Each row is where one point has got to under a steady rotation. How many steps took it there?
The counts run from 0 to 293.
[ 32 -49  -8  -3 -11   8   9   9 -14 -17  21  74   2  -7 -12  17 -28   0
   4 -17 -26  15   1  29  27 -22  -2  -4 -45  -6   0  25  -3 -19  28  25
  11   4   5  -6   3  -5  11] | 66
[ 20 -30 -20  18  -7  16  -9   3   1 -17  33  59  10   8 -32  43 -52   1
 -13   9 -25  22   2  36   8 -12  -1  15 -26 -17  19  -1 -17  15  29   9
  22  -7  32   8   2   2   0] | 195
[ 19 -14 -25  15  -6  -6  -4 -37  21 -10  28  32   0 -13 -37  16 -51  -7
 -25   8  14   7 -15  26   2 -18  -3  41  -3 -32  40   5  -5  24  42  12
  21   7  38   0  17   6  -2] | 225
[ 47 -55 -11  -7   8  -4  10 -24  16  -7  21  35  12  -5 -48   1 -50 -12
  -1  -6   3   8  -9  38  -3  -5  -7  30  -9 -17 -13   1   7  11  26  14
  -7  32   9 -10  11   1  15] | 30
[ 46 -48  -9 -26 -14 -15 -16 -12  27 -16  29  25   8 -18 -17  -7 -43 -10
   9  -1   3  10  11  21  25 -22  -2   7 -12 -23 -38  32  16   2  41  16
  -3  24 -12 -39   9   0  11] | 26
[ 28 -49  -9   4 -34  -8   1   0 -20 -23  15  60 -10   7 -40  -5 -21  -6
   5 -25   8   1   2  35  29 -16   0  13 -23 -22  -3  24 -18 -11  40  32
  -7  16  -4  -1  -4 -27  18] | 61
[  6 -39   0   0 -46  -2  -9   9 -15 -15  23  63  -2  14 -14   9 -23  -2
   3  -1  18  32   6  16  36 -18  21  20 -14 -18 -18   6 -33  -6  24   6
  -6  24   1 -21 -22 -33  16] | 173
[  9 -32 -13   6 -35  20  15 -15  17   9   1  45 -10 -35   1  24 -43  -1
 -10  16  25   6   6  30  24 -27 -10  34 -12 -13  13  41 -19 -18  40   9
  11  -9  20 -22  -3   2   3] | 102
[ 34 -38 -16   3 -19   0 -21 -10  10 -26  34  39  21  27 -48   4 -43  -6
   4   4   9  32  -5  23   6  -9  28  20  -6 -29 -16 -16 -18  23  28   4
  -8  33   5 -15   0 -21   6] | 44
[ 14 -47  -6   4 -29   3  -6  20 -15 -17  19  56  -5   0 -31  16 -31  -6
  -4  -1  -3  13  22  27  38 -15  11   1 -14 -27 -26  33 -21  -7  48  30
   5  -5  -1 -11 -14 -18  11] | 182
[ 44 -43  -6 -27 -34  -5  -3 -20  16 -11   9  28  17 -16 -18 -15 -36  -3
  13  -4  32  10   2  35  20 -30 -12  28  -7  -9 -19  32   1 -27  29  15
  -5  28  -6 -31   6  -8  16] | 257
[ 42 -38  -7 -21   0 -11   4 -30  28   4  23  33   0 -34   2  10 -56  -9
  -2   7   1   3   0  20  23 -29 -26  23 -16 -14 -15  35  24  -6  34  14
   3  10  14 -32   6  18  16] | 11
[ 40 -25 -23 -17 -13 -14 -14 -29  29 -12  21   7   5 -20 -30  -8 -49 -15
  -8   5  16 -11   2  29  15 -19  -7  23   4 -33  -8  37  15   2  52  30
   7  11   3 -28  17   9   6] | 126
[ 35  -9 -18 -16 -26 -14 -21 -41  31 -13  32  20  13 -12  -6  20 -62   4
   8  20   7  26  -7  31   2 -28  -9  34 -20  -3   4  -4  13  13  27 -10
  12  19  19 -27  11   9  -5] | 9
[ 24 -64  -1   2   0  21  13  13 -11   4  21  74   7  -5 -19  14 -32 -11
  -3  -6   5  26   3  14  31 -11  13  13  -8 -18 -23  22 -24  -4  26  23
  -2  14  13 -15 -10  -9  17] | 57
[ 25 -20 -21   1 -54   1  -9  -8   5 -15  10  46 -12 -15 -12  25 -36  14
  -1   1   1   2   6  44  25 -32 -18  15 -36  -5  22  40 -15 -22  42  20
  17  -9   4 -12   7  -2  -4] | 91
[ 46 -25 -20 -16   7   8 -10 -34  26 -10  37  23  36  -7 -25   3 -61   0
  -4  13   4  30 -15  25  -6 -24   7  34   2 -17  -1  -3   5  12  18  -1
  14  28  28 -19  14  12   4] | 250
[ 27 -28  -9 -10 -11  -9 -27 -13   6 -17  43  32  27  17 -36  -2 -48 -18
   0   5  17  41  -6  12  17 -10  32  29   7 -31 -24 -11 -10  22  27   2
  -1  37  11 -21  -6 -16   6] | 154
[ 27 -38   6 -30  -5 -17  -9 -15   0  -4  38  44  14 -11  -4 -14 -40 -25
   1  -3  23  18  -5  -9  40 -28  20  24   6 -33 -31  23   2  -7  31  18
   3  25  13 -32  -9 -11  19] | 263
[ -6  -3 -21  16 -27  -3 -18  -7  10 -14  38  41  -3  -1 -14  28 -48  -6
 -19  25  10  26   4  10  26 -20  23  20  -8 -37  19  10 -21  24  51   7
  26  -8  31 -12  -3  -6 -12] | 209
[ 49 -43 -10 -16 -15  -2  11 -41  27   0  12  31   5 -31 -27   0 -46  -2
   4  -4  17   2 -11  40   5 -20 -26  34 -12  -8  -2  23  16 -13  23  12
  -4  29   8 -14   9   5  15] | 131
[  7 -37  -9  20 -28  22 -10  10  -9 -12  24  61  12  11 -30  33 -39   6
  -4  11   2  42   3  24  18 -10  21  21 -13 -14  -1  -5 -41  10  23  -6
   5   8  21  -6 -11 -15   1] | 184
[ -3 -31 -12  15 -31  17   8 -11  17  13  11  55  -9 -29   7  33 -37   4
 -14  21  26  18   6  24  25 -22  -1  31 -14 -17  13  23 -27  -7  39   4
   9  -5  26 -19  -8   1   4] | 213
[ 47 -37 -23 -12 -10   9   5 -40  25  -7  14  24  18 -26 -30   8 -47  -1
  -5   6  18   5 -19  49  -6 -23 -23  38  -2 -10  15  20   4  -2  30  12
   2  22  11 -11  21   8   9] | 241
[ -6 -30  -5  13 -27   5  13  -6  -8   1   8  62 -24 -20 -14  21 -30 -10
 -23  -2  20   2   1  17  37 -18   0  32 -13 -24  19  34 -27 -15  44  27
  13 -16  23  -4 -11 -11   6] | 87
[ 24 -36  -3 -25 -11   6 -12 -16  28   4  34  32  27 -21   7   3 -53  -9
   1  24  25  39   1   2  23 -26  17  20   6 -23 -30  12  -3   5  28  -6
   2  23  14 -45  -6   3   8] | 138
[ 24 -59  10  -9 -21  12  10 -10   1   5  22  61  14  -5 -12   5 -39  -8
   5  -3  27  40  -5  16  21 -16  15  36  -5 -13 -26  -2 -22  -9   8  -2
 -15  32  15 -21 -21 -16  22] | 158
[ 10 -46   0  11  -4  15   7   3 -11  -2  32  70  11   5 -23  16 -35 -12
  -9  -4   8  39  -9   7  21 -12  28  27  -7 -26  -5  -6 -32   7  21   8
  -5  21  24  -7 -15 -17  14] | 58
[ 50 -55  -8 -14 -21   9  -4  -2   8 -17  16  31  18   1 -53   2 -41  -9
  11  -8   4  11   2  43   0  -7   2  14 -10 -15 -27  19  -8  -5  24  19
  -7  30 -10 -20   4 -10  16] | 156
[ 33 -27 -21 -11 -11  10   1 -22  26  -2  18  25  10 -35 -16  22 -59  -1
  -7  19   2  -2   9  37  14 -26 -19  17 -10 -22   8  42  10  -7  46  23
  25 -12  11 -19  18  20   1] | 111
[-11 -31  -6  20 -27   1   5  -2 -10   0  20  64 -28 -12 -13  26 -34 -12
 -20   6  19   8   2   9  39 -14  12  28  -8 -36  12  20 -30   2  50  20
   7  -8  26 -10 -20 -13   6] | 198
[ 16 -22 -19  -5 -20  18 -14 -29  31   4  25  25  20 -18  -8  11 -53  -2
 -12  35  35  33  -6  18   4 -21  14  40  11 -29   1  12 -19   6  33  -5
   9  16  30 -29   4   4  -6] | 239
